In the data rows, the value 128 means zero.
Some points, each followed by its number:
[160 178 101 109 120 106  84 119 131 114 123  96  98  92  87 170 147 174
  50 135 103  96 143 150 117  77 136 160 118 155 134 121 100 117 109  90
 160 122 102 141 112  80 141 158  91 163 125 146 142 104] 0
[153 163  90 148 178 148 137 162 101  93 120  85 123 144 141 135 110 137
  74 126 106  91 183  88  90  90 110 156 134  96 103 136 142 119 159 104
 138 113 107 112 143  78 127 146 138 123 164  93  99  59] 1
[140 151 111 136 154  98 154  70 112  97 111 127 119  98  95 126 116 135
  68  93  90 103 162 123 138  91 137 132 122 126 106 186 130 111 114  72
 125  87  44 159  89 100 133 140 184 148  93 110 170 108] 2
[181 142 195  85 114  99  69  84 160 142 152  96  64  52  94 154 147 111
  52 162 105 147  96 153 155 116 131 164 142 166  95 111 124  95 141  96
 164 120 156 109 122 104 169 160  64 129  90  94 170 123] 3
[136 132 161 132 204 101 119  76  87 189 116 147 162  68 144 141 123 153
  59 155  86  74 228 151 104 132 154 179 138 126 123 122 130  86 152 113
 126  92 163 144 174 100 159 187  73 134 107  96 108  69] 4
[151 115 171 139  65 147  90 132 180  99 176 102  81  56 106 169 124  98
  78 167  87 166 104 109 127 169 109 159 120 171 113  99 182 105 165 121
 143 132 211 101 101 124 151  94  64 135 127  76 156 157] 5
[161  65  66  99 138 135 101 153  75 131 127 104 137 130 166 123 140 125
 180  89 146 156 141 135 100  92 127 170 125  41 142 110 161 181 119 106
  98 169  32 173 225  87 102 174 168 161  57 119  81 147] 6
[135 151  83  95 177 138 103 119  80 163 124 163 186 115 169  67 103  98
 111 115 117 109  96 159 100 154 132 124 183 134 165 134 136 138  96  88
 106  73 104 150 205 143 113 150 219 173  92 184 123 115] 7
[108 116 187 131 142 164 157 123 172 123  94 143 184 146 176 173 118 119
 132 129 103 120 217 117  92 130 139 107 131 143 115 130 170 100 191 144
 110  88 232 138 149 152 164 132  75 166 155 120 116 116] 8
[107 165  72  92 156 117 188 150  69 130  96 132 148 104 177 130  82 148
 116  83 107 118 189  97 116  56 147 133 156  51 114 149 174 126  73  85
 127 137  83 172 161  82 119 159 193 131 150 152  81  46] 9
[123 105 114 162 113 150 181 144 159 122 100 172 138 244  97  97 105 106
 227 149 171 187  68 108 158 149  95  36 121 128 112 176 100 212  85 186
 110 234 105  94  74 139  91  91 183 106 107 223 158 173] 10
[109 126 112 140  96 158 183 145 142 128 110 159 134 210  95  85 112 107
 201 140 154 181  63  95 142 147  85  40 145 124 124 185 117 185 102 164
 120 205 107 104  76 163 109 109 200 102 136 207 143 165] 11
[ 93 110 151 154 163 204 176 112 134 149 139 205 168 161 148  79 125  73
 141 155 154  93 107 106 165 183 117  86 136 160 139 185 101 152 168 160
 132  84 148 142  97 216 130  95 145  99 162 146 127 166] 12
[209 122 164 130 231 103  85  35 128 173 141 154 144 120 126  74 165 150
  86 111 125 142 103 160  73 135 148 103  44 109 135 153 115  81 188  98
 145  91  50 132 128 120 122 205 119 159  55 154 156 163] 13
[136 108 149 184 189 114 146 151 102 146  87 122 170 176 137 128 113 168
 169 142 116  94 139 114 107 131 126 138  93 133 166 115  89 121 148  90
 153 110 135  79 176  67 169 111 119 108 150 119  78  55] 14
[139 101 104  44 100 154 132 110 131 123 154 101  93  75 121 140 158  82
 171  83 115 182  81 147 123 135 120 124 148 139 126 103  89 130  87 137
 175 118  94 117 105 110 140 109 116 115  86 128 139 208] 15
[112 176 107  97  85  51 146 133 109 123 143 131  90 118  77 126 130 169
 122 130 143 111 140 110 225  68 157 143 127 143 123 120 167 140  85 154
 110 105 161 198 112 136 156 124 129 102 124 117 120 136] 16
[148 115 158 137  54 135 122 154 171 102 204  84  81  78  84 152 119 106
 100 192  77 173 108 128 125 196 126 186 117 190 108  79 165 104 157 116
 143 133 213  82 101 137 151 115  72 116 132  84 159 164] 17
[131  93 140  93 129 175 129  78 127 149 151 125 139  67 147 123 155  90
 149 121 108 157  83 164 130 142 125  92 149 122 145 128  96 149 159 133
 124  79 110 119  91 171 160 119 188 151 118 164 186 201] 18
[174 133  84 130 142 119 111 143 113 134 134 117 128 207 147 104  81 117
 147 118 118 168  42 192  84 140 141 116 106  97  98 121 114 145  98 140
 127 211  62  86 133 105  87 165 178 134 125 193 122 125] 19
New points follow, each followed by the numbers of its five nearest points above, smallest number first.
[ 70 144 141  92 135 109  68 165  84 136  99  97  84  62 147 159 142 154
  93 137 150 115 146 112 173 112 130 173 172 121 158  75 108  95 142 153
  92  88 174 153 190 148 148 135  80 114 187  65  64 144] >> 0 1 3 4 16
[157 112 137 139 121 141  71 128 166 127 143  98 122 172 135 144 170 135
 106 136 136 158 128 148  76 136 129 127 133 104 101  93 127 125 145 134
  78 178 109 155 130 155 104 183 118 148  92 148 170 152] >> 0 6 15 18 19
[106 138 178  94  80  58  62 145 156 154 108  73  93 110  91 116 184 152
 129 119 183 159  84  62 205 142 145 115 117 142 158 112 136 141 132 164
 160 118 152 116  98 147 148 111  79  89 143  88 141 131] >> 3 5 15 16 17
[100  79 163 132 180 109 124  73 112 168  81 164 155 109 160 116 126 142
 167 123 153 114 111 170 186 156 138  93 177 110 162 113  86 147 139 172
 127 123 115 142 131 166 144  95 140 131 119 151 136 160] >> 7 12 14 15 18
[112 172  91 126 169  91 191 134  79 127 108 145 133 113 132 133  87 174
 125  85 157 104 211 112 119  70 165 136 155  64 104 153 192 126  94 130
 140 136 115 152 168  70 122 149 205 105 131 145 102  46] >> 1 2 9 14 16
[134 156 139 103  83 101  79 100 127 161 150  91  75  41  78 176 164 137
  79 131 104 116  97 161 142 138 138 141 132 192 140 108  76  86 134 125
 152  86 172 100 104 162 122 138  84 130 153  95 112 171] >> 0 3 5 15 17
[140 120 115 132  94 154 170 173 138  84 141 129 153 185 170 125 103 110
 105 150 121 133 133  73 104 159  87 134  63 126 119 147 157 130 140 140
 145  97 172 108  81 139 139  97 127  84 196 109  97 142] >> 1 5 8 12 14
[114 121 182 156 133 161 157 111 151  68 200  84 110  88 102 198 114  92
 100 143  82 114 215 104 116 164 138 132 105 182  83 154 141  84 200  75
 162  52 185 100  95 105 139 119  90 108 123  40 152 140] >> 1 3 5 8 17
[116 136  83 149 159  83 157 127 123 120 106 167 145 195  97 119 101 156
 164 122 115 147 123 122 160  98 148 102  98 105 115 156 129 160  99 105
 119 163  88 137 115 100  84  99 149 110 103 171 146 118] >> 2 10 11 16 19
[124 146  83  88 138 150 122 154 130  90 169  53 141 100 137 144 225 130
  74 134 133 118 157  97 117 132 111 135  87  71 100 131 100 133 145 114
 136  93  98 134  82 151 124 138 121 139 161 113  86 127] >> 0 1 2 15 18
[148  94  91 108  96 114  82 153  94 136 103 107 126 125 142 115 156 167
 179 105 163 156  93 145  91  76 144 155 109  87 168 109 136 156  98 154
 130 175  64 145 186  67 127 165 158 148  68 133 109 135] >> 0 6 7 15 19
[108 122 159 149 101 102 100  94 152 135 127 175 162 171 129 106  76 129
  96 182  88  84 133 171 141 218 122 126 122 201 162 135 142 140 163 139
 121  94 196  87 141 192 100 111 102  97 172 151 153 105] >> 5 8 12 14 17
[142 165  98 167 163 135 154 161 113  90 118 108 139 172 107 143 124 126
  92 137 105  80 171 100  97 116 111 145 132  97 100 136 140 102 150 111
 115 123 135 121 119 115 115 146 148 107 175  94  97  58] >> 0 1 2 9 14
[144 100 174 155 134 118  77 114 159 122 150  71 107  82 116 181 168 110
 115 128 117 151 150 109  86 161 129 149  74 145 138  99 111 105 151 100
 132  93 148 108 101 115 179 123  65 158  96  62 137 135] >> 0 3 5 15 17
[147 142 136 106 102 132  93  84 162  95 156  94 118  73  97 163 101 109
  41 136  75 132  87 156 133 172 129 148 154 181 107 121 146  55 127 133
 174 124 199  61  72 114 144 128  60 172 155 121 170 190] >> 0 3 5 15 17
[136 154 140 119 165 175 156 107 149 122 169 107 155 130  95  65 141  85
 101 150  91  93 118 117 130 179 131  95  99 185  97 181 125 108 184 110
 166  44 131 122  18 152 161 135 154 110 117 146 168 109] >> 1 2 12 13 18
[117 135 149 151 122 118  64 109 135 138  77 145 166 134 195 180 101 134
 148  83 139 131 122 154 174 140 104 129 187 128 127  84  64 131 126 139
  92 186  90 133 165 171  80 105 128 135 140 127 154 158] >> 0 7 15 18 19
[149 141 174 130 131 119  30  89 162 131  80 113 126 104 114 162 146 154
 126 127 145 142 131 173 135 110 171 106 123 168 136 104  66  71 142 168
 154 155 134 102 130 126  91 155  56 143 129 139 139 147] >> 0 3 5 13 15
[ 91 125 176 194 139 188  77  73 182 175  85 152 166 141 163 122 126 115
  89 175 136 103 102 140 139 175 110  86 151 170 130 122  60  98 164 163
 143 136 197  76 117 187 105 111  99 118 207 120 115 111] >> 5 8 12 14 18
[176 168 124  99 125  60  84 177 117 139 148  63 114 169  87  59 171 125
  77 151 143 131 140 103 114 121 139 207 109  75 103 130 194 139 123  91
  89 135 124 170 142 117 127 178 142 123 109 118 142  74] >> 0 1 2 6 16
